rotation ticks, each row followed by its count of ticks:
The counts run from 0 to 822.
[113 102 165 111 129 133 126  96 114 147  72  84 149 119 132 106 116 161
 131  88 164 124 143 144 122  81 124 174 158 123 132 134 163 121 105  97
 159 131 112 187  93 154 127 125 116  83] : 203
[112 115 192 138 123 156 160 152 102 156  92 106 124 141 131 136 157 160
 137  99 165 136 136 158 127 110  93 127 145 112 143 120 169 146 123 131
 135 113  85 202 107 127 161 114 108  90] : 523
[116 115 115 115  76 103 102  92 140 142 123  87 136 133 151 115 105 119
 132 112 159 130 143 152  98 125  81 180 133 122 172 160 165 150  92 122
 179 102 132 146 123 192 137 120 137 101] : 437
[113 110 141  92 107 137  87  98 119 157  99 124 113  89 139 108 103 131
 137 104 160 141 119 158 142  89 114 149 103 136 134 136 136 156 158 115
 177 129 127 198 146 134 181  89 105  87] : 795
[109 107 114 106  92 147  91  89 149 160 106 104 142 130 141  87 109 132
 100 101 157 152 137 141  92 113  94 137 144 122 123 162  81 143 150  47
 176 148 108 143 149 159 119 120 108 107] : 684
[111 125 103 117 136 162 146 150 151 147 134 126 125 149 129 133 164  86
 158 105 170 139 167 148  90 144  62 152 131 112 135 126 121 114 103 103
 200 132 108 146 155 146 137 130 137  66] : 80
[131 111 147 117 148 188 153 155 101 170  98 121 145 137 119 118 163 132
 132  76 149 138 136 153 107 100  90 125 167 112 105 130 100 115 129  82
 156 142  96 169 128 102 125 112 117  72] : 70
[116 127 152 137 106 156 133 177 102 177 136 127 147 154 154 145 160 139
 130  98 133 127 114 172  99 153  74 124 131  99 142 146 135 153 118 153
 160 108 109 138 130 119 169  74 109  65] : 601
[136 101 164 130  77 121  88 104  98 157  94  71 138 143 154 108 100 150
 111 103 136 138 127 134 116  92  95 154 148 114 150 161 159 161 134 113
 130  97  99 161 107 176 156 106 117 116] : 758
[117 111 164 120 134 163 160 134 123 152  90 132 106 119 113 137 155 113
 163  91 172 143 143 152 152  99  81 149 139 128 132 112 163 132 129 126
 164 116 103 211 114 128 164 121 123  91] : 209
[109 139 133 137 109 136 133 161 118 155 146 118 136 154 155 152 149 126
 148 114 148 125 137 169  99 160  68 143 114 100 157 144 159 143  99 157
 178 103 113 137 141 139 173  85 121  57] : 289
[ 88 132 146 118 132 154 166 148 116 155 119 123 143 127 132 131 165 153
 144  97 173 112 126 191  99 136  96 137 143 119 152 119 151 137  75 142
 181 131 131 162 124 114 133 111 116  58] : 388
[142 113 103  93  97 138  87  91 125 151  98  99 119 112 128  92  84  99
 133  97 145 142 135 149 110  80  79 161 146 135 138 156 112 145 133  86
 174 116 131 159 149 161 121 129 141 108] : 128
[136 111 149 128 109 151 115 103 127 154  74  87 125 134 107 105  82 140
 120  96 150 148 138 130 123  90  87 131 165 120 125 149 109 146 170  53
 145 114  89 181 124 158 127 121 118 121] : 655
[119 102 114 115 130 142  91 115 150 147 114  93 146 136 144 104 112 115
 129 102 164 139 171 115 101 109 109 172 123 115 110 146 118 103 147  64
 188 150  98 152 151 162 135 115 122  74] : 509
[116 117 122 113 104 109  78 121 124 154 128  87 165 134 169 108 114 136
 121 106 145 123 144 134  90 124 115 179 111 105 139 164 159 126 107 118
 182 128 123 131 132 167 154  86 116  54] : 612
[109 127 149 119 135 170 153 164 118 164 109 147 122 118 118 147 146 121
 161  95 157 131 127 172 130 137  89 127 114 122 128 125 136 135 140 134
 182 125 117 183 140  99 177  83 113  61] : 492
[116 124 125 128 124 184 153 169 121 173 127 134 135 157 134 134 176 116
 130  93 144 144 129 167  91 139  63 108 150 108 121 137  86 138 129 103
 166 128  99 141 148 101 138 107 115  81] : 705
[115 125 116 136 107 132 114 118 170 134 113  99 107 149 115 129  91  94
 153 121 164 149 164 131 106 139  61 153 120 123 142 148 142 136 157  78
 190 104  96 160 152 186 150 125 136 102] : 646
[112  95 166 108 100 151  90 118 100 172 101 104 135 117 168  91 143 161
 100  95 157 146 126 149 119  87 126 135 124 119 122 135 118 152 151  98
 143 144  92 184 135 126 164  98  83  95] : 376
[137 119 183 124 109 153 112 153  70 157 111  82 121 133 155 112 134 159
 122 108 155 130 145 164 115  90 100 138 143 112 152 126 160 147 130 135
 122 101  91 186 133 133 161 115 100  83] : 728
[146 102 157 135  76 131  81 121 109 161 107  87 118 146 158 118 109 122
 124 110 137 154 139 120 123  93  73 149 129 109 142 158 144 152 158 109
 137  91  82 166 133 173 172 103 119 119] : 756
[ 91 122 150 111 125 158 159 142 113 165 113 135 138 122 143 130 171 149
 142  96 169 118 128 188 114 126 106 140 139 126 153 117 152 140  84 151
 174 133 126 174 122 110 151 106 111  59] : 387
[142 128 144 107 120 165  99 135  75 166  93  81 147 122 137  90  96 158
 107  93 139 131 128 168  94  82 108 131 173 117 136 148 107 145 132  84
 140 122 116 154 136 121 113 114 106  76] : 273
[104 127  95 117  94 155 136 130 147 160 141 148 109 141 133 139 155  81
 150 108 154 150 125 174 107 147  42 124 129 127 151 143 107 160 122 125
 190 105 123 148 158 135 158 116 133 105] : 569
[143 128 144 117 122 161  96 152  94 149 118  88  96 125 148 100 114 125
 143 115 166 143 170 150 113  82  83 134 134 113 144 120 131 136 154 101
 140 111  89 193 176 138 158 128 114  82] : 725
[134 110 136  88  88 134  84  95 110 159 101 113 103  96 145 109 102 102
 141 108 150 141 122 158 139  71  85 154 124 140 141 135 141 162 146 129
 158 110 128 195 151 139 174 114 125 108] : 131
[135  88 168 118 104 151 117 101 117 170  71 117 122 121 134 116 133 131
 130  85 146 154 117 131 147  74  92 140 145 125 115 143 133 145 160  95
 146 117  91 201 108 139 168 103 108 126] : 658
[105 145  93 127  94 140 113 126 155 152 125 111 134 141 111 128  84 121
 127 117 146 144 128 168  90 166  66 129 127 120 153 171 111 154 151  85
 199 111 128 127 164 154 133 102 127  88] : 469
[ 99 107 138 126 100 146 127 147 123 177 143 121 165 160 176 122 189 141
 109  95 146 140 122 158  81 153  90 144 134 101 131 155 123 142  86 132
 170 133 105 123 124 137 148  89 108  72] : 709
[118 138 133 113 120 149 163 116 114 159  84 120 140 115  92 137 103 131
 155  83 139 118 102 184 128 113  75 145 171 136 151 144 151 151  96 126
 179 101 149 168 102 129 124 108 145  93] : 770
